Each named turn below is shown by a few rows before and after it. Which turns, in which order, take the first row of each later pair to the second? The first pair is answered.
Z669 (before => after):
[-23.5   7.2   9.1   7.0 -10.7 -27.6   0.3 -14.1  -1.0  -0.3  27.1   8.1
 -14.8  12.1   1.5 -10.8   2.9  -1.0   1.7 -15.6 -18.4  -5.5  -4.7   6.1
 -10.5 -14.8  26.1   4.8  11.0] => [-22.0 -12.0  -4.1  -2.0   9.4 -20.3   2.0 -27.1  29.3  11.1  12.1   5.4
   6.7  11.5  18.3  -3.7   7.9  10.8  19.7  -0.5 -10.6   8.1   7.6  12.5
   4.0   6.2   9.3 -17.7   6.5]
[-22.9  14.0 -10.0  -5.1  13.1 -30.8 -15.0 -11.0   1.4  10.5   6.0 -14.1
  -2.8  -7.7   8.2  -3.4  -4.7  11.1  -5.8 -12.9  -8.3  -4.4   0.5   4.9
  -3.0  -6.4  37.5   2.9  -5.9] => [-15.0  -0.2 -14.0  -5.3  25.6 -20.3 -18.4  -4.5  18.8  16.8  -6.4  -8.4
  11.2  -7.3  22.5  -4.0  -3.1  19.1   2.1   2.1   0.4   7.4  17.4   4.2
   8.1   9.5  19.8  -3.3 -12.2]
[  2.0 -12.5   1.6   6.2  12.1  -2.5   6.6   8.0  49.0  22.9 -36.2   4.5
  23.4  10.7  10.7  -8.0   9.9  43.6   3.4  13.4  17.2  24.9  24.0  -1.4
  10.3  28.2  -2.2 -11.2   0.3] => [  8.5   9.8  24.5  25.4 -18.9   6.1   0.8  48.8   5.3  11.0 -23.2  15.2
  -1.4  13.9   2.0 -23.2   1.2  24.4 -29.7   1.5  13.8  17.0  24.9 -19.6
  -8.9   7.7  -1.8  28.7  -5.2]
Z619 (before => after):
[ 20.0 -22.8  -8.0  15.0 -14.6  29.5 -29.4  50.0  19.1 -23.7 -10.7  -0.6
  -8.7  -0.1  26.0 -20.8   0.5  15.0 -19.6  23.8 -10.7  16.4  29.4 -15.0
  12.5   7.0 -24.2  15.0 -20.3] => [ 25.5 -29.4  -5.1   0.0 -32.8  20.0   6.7  33.9  16.3 -36.9 -20.1   1.2
  -3.5 -21.9  11.2 -22.3 -30.2   8.8  -7.9   4.2 -31.8  14.8   0.0  -9.8
  20.0  21.6 -19.3 -28.7  -3.6]
[ 15.5 -21.5 -10.9   9.0  12.4   6.8  -5.7  24.4 -30.2  -2.1 -23.0 -10.8
  -6.8  -3.6   9.0  -8.7  -1.1 -11.9 -13.2  -8.9   4.3   3.5  19.1  -2.1
  -6.7  -6.2   2.6  14.7 -20.7] => [ 17.9 -28.6 -10.2   2.0   8.6   8.1   6.3  23.2 -27.7  -6.5 -30.0  -7.4
  -3.8 -10.3   8.6 -12.7 -10.1 -14.0  -9.6 -10.6  -1.1   6.7  12.6  -2.0
  -2.6   2.8  -1.7  -3.1 -17.9]
[ -6.6 -13.7  -6.6  -1.7  32.1 -14.1  18.9 -20.4  30.3  18.6 -20.8   3.3
  11.8   3.3   2.7   3.8  -3.2  21.4  21.7  -5.7 -10.5 -12.2 -10.1  -6.4
  33.5   7.7   7.3 -26.9   4.8] => [-14.7  -6.1  -6.3  -1.7  32.7 -21.3  16.9 -28.9  24.2  16.2  -8.5  -1.9
   3.1   8.1  -6.0   6.9   5.5  20.3  25.4 -10.0  -9.8 -20.9 -16.1  -1.1
  25.0  -7.2  21.1 -18.0   7.8]
Z797 (before => after):
[ 20.2 -12.0   4.3  -4.9  12.9   7.4  -2.8  26.7  -4.2 -16.5 -29.7  24.5
   1.4  -7.7   0.3 -35.5 -27.0 -12.1  -8.0 -33.4 -16.7  13.7  16.6 -16.2
   9.2  30.0 -35.2  -7.5  26.9] => [ 15.4   1.6  13.4 -10.8  -3.4  -8.7  10.7   7.4 -25.6 -30.4 -12.6  16.5
 -15.4 -12.2 -22.7 -25.1 -29.5 -24.7  -4.0 -46.4 -27.9  -0.9  -9.2  -8.6
  -5.8   8.5 -13.4  -8.5  33.4]
[-12.3   2.8 -27.6  13.0 -21.9 -23.7 -11.4 -21.6  -1.2  -6.3  -1.1  -2.5
 -21.8  -6.1 -21.7   9.9  10.5   2.8   7.9 -35.1  -5.1 -15.8   2.8   1.5
 -31.0  20.7  14.2  19.4  10.4] => [ -0.3 -13.9 -29.5  16.8  -8.1  -6.0 -20.7  -2.3  20.4   2.4 -20.6   7.3
  -3.2   0.0  -2.5   2.0  11.5  14.4   4.1 -13.7   6.1   3.0  31.3  -7.8
 -15.8  47.0 -11.4  17.0   0.6]
[  8.1 -16.6  -4.8   0.9  10.9  10.0  -3.1   3.5  19.2  -1.6 -17.7   6.8
  22.0  -2.9  14.4  -2.6  -3.6   7.9  10.5  17.7  10.1  15.0  10.6  -5.2
   4.9  28.3 -13.6 -13.2   7.8] => [  4.0   2.0   3.4 -11.0 -13.6  -9.1  15.6 -18.9 -11.7 -13.4   3.0  -2.1
   3.1  -7.2 -18.3  13.8 -10.2 -12.1  16.9  -0.4  -3.7  -5.6 -28.9   9.7
 -14.9   2.9  15.5 -16.9  14.2]
[ -9.3  -5.3 -16.0  -2.2   0.3   6.8  12.4  -0.6  12.5  -4.9 -13.4  10.6
   1.4 -26.1  12.2 -18.1 -15.1   7.9  -2.7  -7.8 -16.9   7.5 -13.6   3.8
  16.3  14.0  -6.1 -25.6   5.2] => [-12.8  -0.6 -14.6  -3.7  -7.1   0.1  14.4  -8.8   5.7  -8.1  -5.3   7.1
  -5.1 -24.6   3.1 -16.6 -15.2   5.8  -4.9 -14.6 -20.7   3.4 -25.4   7.8
  13.3   7.0   4.3 -25.5   8.7]
Then:
Between the rows of a pair lie 2 to 4 turns.
[-20.2 -13.1   5.3  -2.7  24.6  -4.1  -1.2  -2.3  16.8  11.1  -6.8 -24.6
   1.0  -2.4  17.1  33.1  25.4   7.5  27.0  38.6  33.2  -8.9  33.4  42.7
  30.1 -10.2   0.1 -12.2  -7.2] => [  0.7   5.9  38.4   5.6 -27.5   1.3  18.4  33.3 -42.6 -14.6   5.4 -12.4
 -25.8  -8.0  -5.0  25.1  -1.7 -29.1   2.8  19.9  22.2 -20.0   9.4  34.5
   3.5 -31.2   4.6   4.9 -11.9]
Z619 then Z669 then Z797
[  4.7 -19.9  30.5   9.3   8.9  -3.9   0.3  -7.7   0.7  31.7  -5.6  12.4
  15.4  -0.8  17.3 -26.9 -40.7  12.2 -42.4  -7.2 -11.5   3.8  21.5   0.3
  36.7  33.3 -26.4  -6.5   8.3] => [ -1.5  -1.1  40.0  14.3  -7.7 -16.7   5.3  -9.9 -25.5  22.9  13.5  10.4
  -6.2  -3.1  -0.1 -28.0 -42.9  -0.1 -53.0 -27.1 -22.2 -11.0   4.5   0.1
  21.3   9.8  -2.5   8.8  14.3]
Z669 then Z619
[ 29.2  -9.1 -11.4   2.2 -36.2   8.4  40.0  -4.0 -16.7 -20.4  -4.6  11.7
  -1.5   2.8 -37.6   6.0 -13.3 -21.5  28.1  15.5  -7.8  -6.6 -64.8  -5.5
  -3.3 -25.5  12.2 -35.6 -10.5] => [ 40.3 -10.2  -2.6  13.4 -44.1  26.3  30.7  27.1 -26.3 -22.9  -8.5  23.5
   0.1   7.8 -28.5  -4.6 -14.6 -26.8  13.4  23.2  -3.2   1.0 -46.7 -15.6
  -4.3 -21.8  -2.2 -16.4 -19.2]
Z669 then Z669 then Z669
[  1.1  15.1  15.1   7.2 -28.1 -15.2 -12.5   2.2 -46.5 -23.3   9.8 -22.5
 -31.4  -0.8 -25.5  14.3  17.2 -28.9 -12.1  16.9  -9.7 -10.6 -14.8   7.9
 -39.0 -21.4   4.4  32.5  14.0] => [ 16.3  -5.0  14.8  -3.3 -44.5  -8.9  25.9   3.7 -38.2 -32.3 -15.7  -9.0
 -12.2 -22.1 -21.1  -0.2 -23.8 -30.1  -2.4   9.0 -27.5   0.9 -27.9   5.6
 -21.8  14.8 -13.8 -19.8  24.4]
Z619 then Z619 then Z619 then Z619
[-12.0 -31.0 -38.2 -16.3  22.2   0.6 -14.0   3.5   9.0   1.4   1.6  -7.9
  14.8   7.0   1.1   0.4  -3.7  19.4  12.8  -5.2 -28.2  -7.2 -11.2  13.6
  28.9  15.3   8.8 -26.8 -36.8] => [ -3.4 -34.0 -34.9 -14.7  13.3   8.1 -11.6  16.9   5.0  -0.8  -5.4   0.8
  14.9   6.7   2.9  -3.8 -11.3  14.2  11.2   0.7 -27.4  -2.3  -8.3   9.6
  27.9  18.6   0.0 -29.3 -40.0]
Z619 then Z619 then Z669 then Z619
[ 22.4 -15.1   6.2  -1.4   0.6  15.7  17.1  21.8  -4.0  -4.1  -5.5   6.8
  16.6 -10.9  14.7 -17.9 -13.2  21.3  -9.3   3.4   9.0   1.5  14.9  -7.3
  15.0  10.2  -5.8   1.2   6.3] => [ 13.4  -9.7   0.2 -20.2  12.3  -7.7  25.3 -25.3  -0.1  -4.8   9.5 -11.1
  11.2 -10.0  -4.1  10.4   2.3  16.9  15.0   2.3   7.0 -10.6  -7.2  14.7
   6.2  -3.7  16.4  -9.6  13.5]
Z797 then Z619 then Z669
[  1.1   3.1  24.3  -6.8 -16.8  -3.3  20.3  16.3  -1.3 -24.7 -27.8   3.6
   3.8  -5.5   8.9 -33.5 -25.3  11.2   1.6 -18.6  -6.5  15.2  -1.9  15.6
  42.3  23.5 -15.0 -28.0   6.7] => [-17.4  28.7  26.8   3.5 -19.4 -23.8  10.6   7.7 -20.0 -24.7  -0.6  -6.2
 -22.8   2.8  -4.1 -37.0 -10.1  13.4 -15.9 -36.1 -11.2  -7.1 -12.2   8.9
  27.7  -9.0  15.0   6.0  12.5]
Z669 then Z797 then Z619
[ 28.1   5.4  -6.8  -1.1  -1.7  14.8  23.0   1.1  -3.9 -11.8  -2.8  17.3
  12.5  -0.1  -3.9 -16.4 -22.0 -15.1   4.2  -4.2  -6.2  12.3  -6.9  -1.4
   1.3  41.8  -4.6 -30.2  -8.0] => [ 21.6   3.2 -13.9 -10.3   9.8   5.3  20.6 -18.0   5.5  -7.8   1.3   9.5
  15.1   0.8  -6.8  -1.4 -11.6 -10.8  14.6   0.8  -5.6  10.4 -12.6   8.6
  -0.8  39.6   2.2 -36.8  -4.7]
Z619 then Z669
[-30.0  25.6 -12.7  -8.4   9.1 -18.6  -7.0   1.9  22.8  30.7  -4.1 -29.9
   8.5  -4.5  22.4  -3.4  37.5  14.7  -4.3  11.7  12.8 -10.3  -3.0   0.4
  -3.1   8.6  38.1  19.2  -1.9] => [ -4.8   6.5  -1.6  -5.3 -19.1   3.5  25.2  27.8  15.9  12.3 -31.8  -9.4
  25.8 -25.0  28.3 -28.2  -6.9   5.0  -6.3   2.8  -2.3   3.0  -8.1 -11.6
  10.4  42.5   6.7 -19.8   1.7]
Z669 then Z669 then Z619 then Z619
[-15.3  -1.0 -22.6   1.4  11.7  -7.6  -2.5  -7.9  27.5   3.0   5.5  -2.6
   6.8  -4.3  13.0 -21.8   6.0  25.8  -9.5   0.7   3.1   3.4  10.6  -6.4
  24.3  10.0  20.8   2.1   4.7] => [-13.1   0.2 -20.4  -1.0   7.9 -11.5   6.9 -16.3  21.6  -2.6   1.1  -2.1
   6.8  -7.0   5.4 -20.5  -1.8  21.8  -7.2  -3.7  -3.6   1.7  -0.3  -6.9
  21.8  11.5  24.1 -10.9   5.2]
Z619 then Z619
[-11.4  22.0  -0.6  43.8 -14.0 -18.3   8.6  14.2 -31.2   5.4  -0.4   6.2
 -28.8  -4.7 -22.6 -41.7   7.1  15.2 -47.3 -19.0 -22.9 -12.4 -14.1 -20.3
  -8.5 -30.8  33.7  14.4  -0.3] => [  2.9   9.2  -2.6  49.1  -8.8   5.8   0.8  45.4 -14.9   6.5 -19.9  19.1
 -10.4  -4.7   1.0 -53.8   2.3  23.1 -48.4  -3.4 -13.8   6.1  14.5 -29.8
   4.3  -5.4   0.9   9.2 -11.3]
Z619 then Z619
[  3.4  -1.0  10.5   4.5 -16.6  19.0 -16.1  21.7  -6.5  -4.9   2.5   5.8
 -12.9   0.0  -9.9   0.0   4.8 -10.5  -8.8   7.6  10.9   1.8   7.4 -11.6
 -14.9  -1.1  -5.9  27.7 -15.9] => [  9.6 -12.4  11.4  -4.3 -28.3  15.4  11.5  18.2  -5.0 -11.1  -6.6   9.4
  -4.9 -12.9 -14.1   0.3 -19.6 -14.0  -0.4  -1.5  -1.6   5.1  -9.1  -8.0
  -6.6  13.8 -11.4  -5.3  -7.3]
Z619 then Z619
[ -5.5 -36.9 -12.6   3.0  24.1  -4.2  -9.4 -16.2  27.3  12.6 -18.2  -6.8
  15.4   8.4   0.1  20.2   6.8  -4.9  29.1  26.4   3.6   3.5  11.8   7.9
  15.8  17.3  -1.3 -13.1 -13.4] => [ 11.5 -33.7   7.6  10.7 -14.3  11.7   6.5  27.2  -3.6  -6.0 -28.0  12.4
  11.4   1.2   0.6  -2.0 -27.7 -21.0   9.0  16.7  -8.5  10.4   6.9  -6.5
  12.9  27.1 -17.7 -11.0 -14.7]
Z669 then Z619
[  8.4   2.0   7.3  18.8 -11.1  15.9   1.7  24.7  -6.9   2.9 -17.7  18.2
   6.3  -6.0   2.9 -28.2 -18.0   9.0 -26.9 -15.3 -13.3  -2.2   3.4 -19.2
   9.0  15.9  -4.8  -1.7   4.0] => [ -3.8  17.9   6.7  13.5 -14.1  -6.5   6.8  -0.7 -19.2  -1.5  -1.2   5.8
 -10.3  -6.1 -16.8 -17.2 -13.8   4.0 -21.6 -26.0 -19.8 -16.9 -21.7 -11.1
  -6.9  -5.7  22.8   2.7  10.7]
Z619 then Z619
[ -2.5 -21.0 -11.1 -26.9  11.1   1.6  24.9  10.1   0.2  -8.7 -22.9   4.1
  19.0 -13.0   3.4  -6.5 -30.0  19.4  21.3  -3.6   3.7  -2.1 -10.2   5.5
  11.4   7.8 -12.3 -19.3   4.9] => [-15.9 -13.4 -20.5 -19.1  35.9   3.7  -9.6  12.9  12.2   4.4  -9.5  -2.1
  13.4   6.9   9.0  -1.1   5.8  30.9  12.1  12.4  19.0  -3.5  16.3   4.1
   6.0  -9.8  -8.0  19.0  -6.1]
Z619 then Z619 then Z797
[ 20.9 -23.2   8.0  16.0   3.7  30.5  -3.2  45.1   6.7 -12.2 -16.1   8.8
  21.6   5.4   7.2  -2.1 -12.1 -10.1   2.8  18.9  20.1  40.8  30.6  -0.2
   8.2  14.6 -38.3  15.1 -27.9] => [  5.5 -10.4   5.5 -13.2   1.9 -13.9  33.7 -38.1   3.1 -22.9   7.4 -20.4
  10.6  -5.5 -33.0  32.2  -7.9 -17.4  41.3  -3.0  -2.3  13.7 -28.1  32.4
  -3.8  -9.0   9.5 -27.3  -5.5]
Z797 then Z669
